128 stands for zero in the data rows.
Here is a table of points, one per row:
[119 164 110 135 119 154 116 109  46 131 104 107  95 142 112 118 132 136
 143 154 125 127 102 199 175 129 133 203 144  82 147  97  84 106 126 160
 141 114 122 131 108 119  64 152 138 175  82  70]
[162 166  64 112 151 105 100 126  77 119  78 187 112 202 134 122 131 154
  88 135 112  86 129 182 119 114 124 175 121  90 154 130  78 114 110 151
 155 167 173 134 120 132 111 100 124 172 139 184]
[120 139  94 119 118 116 130 255  94 136 127 118 109 137 111 107  88 160
 131 133 133  94 113 153 126 102 110 122 143 112 118  75 120 135 132 144
 155 118 149 131 123 110  99 101 151 134 100 122]
[159 165 139  74 145 141 138 121 109 100 151 177  81  87 115 138  75 144
 173 121 102  88 106 167 115 106 144 140 212  92  75 117 128 117 104 133
 140 170 172 116 118 141 105 161 131 172 103 111]
[119 131 118 111 117 123  84 131 132 160  84 133  66 148 136  95  46  57
 177 151 104 123 121 199 172 101 139 170 103 127  97 109 147  98 106  95
 132  74 173 106 127 142 181 147 131 173 115 116]
[164 120 115 115 147 144 139 134 118 116 119 102 107 150  93 128 129 152
 125 115 108  93 255 145 149 108 154 168 161 117 137 141 133 132 119 130
 132 122 154 121 121 149 136 154 255 147 118 107]
[144 110 107 144 142 178  97 151 107  87 129 118 103 175 111 132 136 121
 153 159  75  88  78 164  91 103 113  77 159 126 159 142  94  67  93 124
 122 102 145 119 108 101 134 171 134 134 109 132]
[197 117 120  61   0 145 142 132 140 104 126  76 126 181 121 114 123 161
  88 141 122 121 103 106 149 112 149 154 124 137 100  88 121  68 123 135
 109 109 131 118 125 144 117 134 127 175  81 186]
[138 152 123  91 103 151 128 153  97 149 132 119 119 128  89 163 112  66
 107   0 118 138 113 178  94 125 137  95 137 103 120 130  84  78 150 130
 133  99  99 142 124  93 151 141 148 137  76 147]
[145 160 109  88 184 157 158 154 124  65 144 124 117 121 142 151  88 119
 120 144 138  92 133 115 121 111 138 175  66 133  98 140  85  71 132  90
 105 129 108 116 136 174 113  93 125 124  68 141]
[180 168 178 125 132 121 164 137 125 135 170 153 122 152 138  84  98 128
 118 103  90 131 156 111 110 102 136 151 133 140 140 136 101  70 123  95
 126 173 107 133 134  83 162 110 145 161  67 132]
[193  96 150 152 133 169 103 151 108  88 125 121 141 107 130 150 130 100
 112 117 105  94 140 172 100 110 120 138 103 161 143 125  97 201 140 115
 110 122 115 129 110 147 122 124 139 196  67 152]
[148 121 148 146 118 152 175 137  99 159  79  74 116 128 114  97 103 128
 142 123 129 133 115 114 120 131 114 168 138 151 151 184 121 112 139  89
 116 140  96 126 122  77  71 127 104 178  66 120]
[138 105 145 135 107 120 152 121 143 100 129  95 131 130  96 124 122 107
 112 121 119 129 139 128 120 103 129 142 114 154 132 157 117 111 108  99
 255 134 119 127 137 140 136 116 115 129 117 123]
[116 142 116 125 116  91 128 142 111 131 101 128 111 153 126 171 115 103
 154 137 130 146 144 141  94  97 127 159 153 255 147 145 134 131 123 134
 117 142 111 134 138 138 105 124 110 146  82 141]
[159 155 111 143 114 150 124 130  98 114 123 169 121 187 109  91 115  45
 152 128 171 171 189 124 119 116 128 120 136  99 130 100 152 124 117  84
 117 118 149 130 133 124 103 112 108 101 100 135]
[142  86  68 143 144 161 153 129 134 105 135 100 162 131 115 142 134  67
 143 109 130 151 143 114  63 125 183 162  97 141 134 112 169 126 108  45
 111 124 149 121 109 146 108  93 118 166 151 107]
[135 134 166 136 126  50 131 123  77 121  84  93 180 127  63 126 116  94
  91 141  78 134 140 118 102  65 165 125 127 149 101 155 148  91 111 129
  92 172 130 117 132 133 108 108 124  98 125 136]
[121 115 106 143 126 139 137 126 129 112 133 113 136 123 117 113 110  96
 132 140 103 122 143  89 138  99 143 125 131 127 114 134 134 121 110 108
 122 138 126 255 122 144 125 135 116 130 116 106]
[143 108 142 120 145 110 128 118 127  78  98 106 112 201 153 109 140 103
 126 114 126 118 113 139 146 117 190  70 190 156  57 138 143 151 120  76
 128 120 120 126 128 154  97 115 106 126 124  87]
[168 119 147 161 124 106 155 112 126 107 103 102 136 121 116 119 146  92
 132 149 135 129 150 122 112 130   0 103 167 132 112 114  95 120  91  79
 116 122 129 128 123 200 128  93 103 149 145  95]
[132 155 126 133 132 127 136 142 139  90 110 122 158  91 118 115 119 108
 124 122 139 127 132  96 110 104 140 127 156 149 128 151 121 140 123 132
 125 148 145 118   0 149 150 137 100  99 131 131]
[154  89 122 127 101 180 160 123  93 118  84 175 181  79  89 122 134 120
 117 139 128  81 175  99 119 111 158 136 146 173 109 131 138  87 110 142
 115  51 153 100 144 128 131 101  59  69 139  58]
[115 121 132 155 146 107 134 134 107 120 135 108   0  97 132 117 117  95
   0 145 135 115 141 113 117 124 157 121 132 146 142 131 112 137 116 110
 114 115 121 123 119 138 166 110 112 119 155 100]
[104 111 145 158 135 119 183 145 161  75  99 140 133 123  95  97 171  69
 142 130 105 159 118 176 147 123 160 169 152 132 121 130 121 160 102 155
  98 169 112 109 149 157 155 110 110 120 128 139]
[120 233 153 122 133  67 145 149 140  93 101 136 164 140 152 115 174  93
 127  92 135  64  84  63 136 150 139 135 141 122 199 147 142 147 135 118
 123 102  98 136 142 178 152 110 126 148 135  87]
[146 162 155 175  89 131 133 126 168 101 105  82 165  71 126 136  87  91
  98 132 132  64 134 169 179 165 138 131 160 124 161  92 138 134 113 112
 109 169 131 134 142 117 148 112  81 110 168 152]
[134 133 164 144 124 129 138 123 148 129 138 119 135 145 105 129 108 111
 122 126 122 139 110 134 101 139 135 151 158 131 129 139 127 123 255 122
 133 118 255 152 147 155 137 110 122 107 161 115]
[123 164 157 203 107 115 131 131 106 126 175 140 169 177  72 161  90 119
 122 115 129  96 101 117 102 147 135 180 130 117 136 101 135 154 121 118
 114 111 113 115 144 107  99 156 134  53 131  94]
[122 128 248 125 114 152 153 153 195 146 121 130 135 187 142 104 126 138
 114 123 131 135 119 153  78 146 138 131 124 101 165 120 139 149  85 138
 104 111 154 155 120 131 107  45 131 104 151 117]
[140 141 160 161 111 108 146 110 120 255 138 109 135 161 128 151  99 142
 156 104 154  75 123 120 114 156 156 122 128 150 124 128  70 182  89  79
 126 166 167 144 136 151 156 102 107  91 157 140]
[192  95 132 186 183  83 147 122 197 127 129 127 129 119 115 141 150 149
 110 117 145 123  98 147 148 148 124 158 216 117 162 145 151 149 137  94
 114  81 111 128 128  84 133 137 125  77 100 171]
[133 143 175 196 103 133  87 134  75 116 182 107 118 113 159 105 172 132
 159 124 169 106 111  98 125 157 138 169 166 160  99 127 131 149 113 128
 129  77 119 145 130 124 182  86 152 110 171 175]
[161 142 154 112 115  72 146 116 123 179  98 119 116 100 148 165 140  99
 139 165 171 126 115 127  93 145 148 155 157  95 125  98 161 136 106 155
 152  82 128 144 119 114  90 116 125 115 186 161]
[131 142 158 155 122  94 165 118 109  76 156 127 142 128 176 170 113 139
 128 136 189 200 124 141 118 167 169 122 145 136 168  78  96 138 108 159
 140  95 150 149 168 123 131 152 121 124 155 159]
[122 124 155 154 111  85 177 125 154 144 132 120 121 107 113 162 195 139
 129 125 115 147 142 127  81 154 129 172 136  87  74  91 101 162 117 174
 119 132 126 149 153 104 142 150 117 121 180 106]
[135 189 148 161 149 137 150 169 128 146 143 142 164 105 131 139 141 127
 134 134 143 156 137 144  96 168 141 104  92 137  96 174 141 152 111 146
 121  93 147 143 162  80 167 176 116 158 180 122]
[121 140 128 110 118  88  98 157 153 133  89 142 107 135 156 184 150 168
 100 108 138 151 143 128 108 155 112 157 104 144  81 133 130 177 125 109
  98  89 129 145 138  94 157 151  79  94 117 107]
[ 85 126 157 141 165 103 163 127 121 136 184 106 152 155 177 202 130 193
 115 115 113 132  96 163 187 146  95 154 112 115  77 150 173 108 109 101
 137  71 111 151 115 122 158 115 128  88 140 119]
[123  96 182 120 155 155  98 138 131 170 101 161 162 114 161 149 154 163
  75 112 143 169 107 156 138 156 118 200 107 136 119 134 111 106 124 123
 126 158 126 142 113 126 121 178 105 123 179 155]
[155 157 118 172 164 149  98 133 200 170 122 118 126 139 124 171 162 112
 101  93 155 166 158  71 193 159  95 118 114 110  72 141 109  98 117 209
 136 127 135 123 131 151 120 136 102 104 129 145]
[123 100 138 139 127 130 139 166  87 126 129 179 144 100 171 146  94 129
  99 140 170 172 108  82 209 150 125 111 141 116 108 224 137 129 114 152
 120 138 155 126 191 155 116 153 147 113 145 144]
[ 91 136 161 120 143 157 153 144 123 162 124 131 102 135 175 174 175 156
 126 125 112 119 151  93 129 141  90 113 101 115 171 104 192 119 144 114
 143 143 130 122 135 173 107 252  95 131 139 147]
[ 90  93 153  99 157 101 133 127 133 148 164 181 108 125  42 143 162 161
 135  84  96 172 125  63 205 139 112 114 100 124 160 123 131 157 139  98
 117 102 156 112 120 116 108 150  83 175 163 210]
[132 151 143 109 139 157 148 134 135 143 110 153 155 131 141 158 166 137
  99 255 118 181 141 114 193 142 125  97  92 144 113 108 128 129 153 132
 142 132 126 123 101  84 172 182 125 114 126 128]
[112  73 115 148 130 105 135 142 141 154 155 179 128 103 112 167 152 124
 126 146 157 115  97  77 156 147 100 142  76 137  98 136 125 119 139 161
 118 147 147 119 108 127 120 137 147 177 157 142]
[118 167  68  67 118 172 104 132 172 157 177 120 112  84 165 123 180 105
 139 130  85 190 111  92 165 121  96 146 124 137 158 159 103 170 114 131
 133 134 161  98 164 103  85 106 131  70 145 116]
[ 61 110 145 152  74 146 135 117 167 157 182 158 123 127 163 191 169 117
 129 135 106 143 180 146 192 144 137  61 132 130 116 141 131 111 153 155
 117 151 107 105 107 123 103 102 121 138 102 121]
[132 112 170 114 152 104 114  95 155 120 111 173  89  52 148 118 167 124
 156 132 106 123 109 155 139 140 135  65  20 161 123 117 106  98 146 145
 119 119 137 127 101 129  76 160 201  89 137 142]
[115 122 153 137 134 154 115 109 140 144 146 129 144 111 152 133 168 154
 132 118 219 125 114 127 151   0 117  94  85 110 138 128 151 136 149 143
 113 153 107 126 138 110 147 147 127 132 138 125]
[ 85  81 106  68 145  15 123 113 145 116 173 115 154 142 125  42 124 150
 128 126 184 109 152 146 136 151 115 113  72 127 162 141  86 119 130 143
 105 148 144 112 131 111 132 182 111 103 138 111]
Along one direction, these points spread out more than along any other. How far along it is each point below, from 0 to 99? 50 is the average, and the first point above lies past it. One standard deviation of the points above along it is 16.
[107  90 105  87  83 120  80 105 125 156 132 179 191 111 164  98 148 106
  88 140 133 123 115 115 156 129 109  99 135 135 103 107 132 165 151 116
 145 137 105 127 130  50  97 150 163 154 119 124] 41
[139  99 128 114 109  98  88 118 132 112 150 103 119 107 183 139 113 104
 192 149 120  85 177 132 112 125 124 104  55  67 138 169 139 136 156 162
 124 164 106  97 131  73  86 130  86 143 134 147] 46
[ 62 148  65  99 100 165 178  72 157 114 112 153 125 150 164  86 122 161
 120 102 155  69 119 117 115 127  86  89 100 142 110 117 117 140 172 127
 122 118 129 112 120  90 105 143 158 133 164 168] 44
[177 128  77  74 126 126 122 100  98 173 200 112 124 110 107 106 192 147
 146 128 166  96  92 172 150 178 131  76 108 162 139 131 195 139 155 142
 131 194 106 135 119 110 149 105 126 157 116  62] 47
[ 40 117  89 105 108 136  91 114 150 102 115 129 116  71 118 120 183 173
 148 133 191 123 146 138 120 164 120 108 140 133 123 125 151  65 142  91
 110 192 105 129 136  88 134  94 138 119 116 153] 42
[102 123 114  90 120 107 110  85 132 128  84 145 142 118  95 173  75 168
 133 186 177 149 110 149 112 137 108  86 121 105 171 125  94 157 151  96
 124 143  79 126 164 109 178  93 171 139 104  95] 50
[126  85 112 127 152 136 102  96  89  93   9 106 140 104 138 110 103 187
 150  33 108 176 118  95 158 140 119  92 119 134 160  71 161 153 138 151
 135 166 123 119 131 106 150  99 155  84 134 112] 47
[127  68  44 170  77 129 117 109 157 112 138 172 114 134 168 116  95 182
 154 130 100 168 106 111  76 135 111 112 144 123 158 133 157 114 132 185
 122 178 112 119 131 152 189 133 127 130 125  79] 48
[ 75  79  92 102 197 135 105 107 126 144 113 126 151 112 156  91 123 115
 138 138 128 112 133  79 105 141 116 122 162  96 129  61 115 126 163 166
 139 123  80 113 162 125 184  96 141 113  84 115] 50
[ 84 110 125  80 169 171 111  76 134  94 145 110 120 152  86 128  79 148
 122 127 118 115 109 143 102 146  86 114 106 127 110 126 202 175 124 216
 130 156 116 134 152 100 139  69 148 152 121 119] 51
[145 118  79  80 133 138 113 119 135 130 133 138 109 132 107 102  67 139
 153 142 102 152 136 135 129 121 125 121 147 135 128 117 123 132 183 132
 117 135   0 123 119 158 116 110 135 121 255  85] 52
[104  92  68 120 118 130 139  82 113 186  99 116 138 106 103  77 100 169
 132 157  70 130 108 133 112 120 147 103 120  79 141 153 149 178 141 152
 124 113  81 113 108 196 155 121 139  83  67 158] 54
[ 89 147 116 170 151 125  43  86 151 126 148 120 164  60 107  68  73 228
 115 147 108 164 153 118 100 124 177  77 143 114 113 101 144 123 132 141
 154  85 114 108 139 197  67 110 109 203 109 116] 53
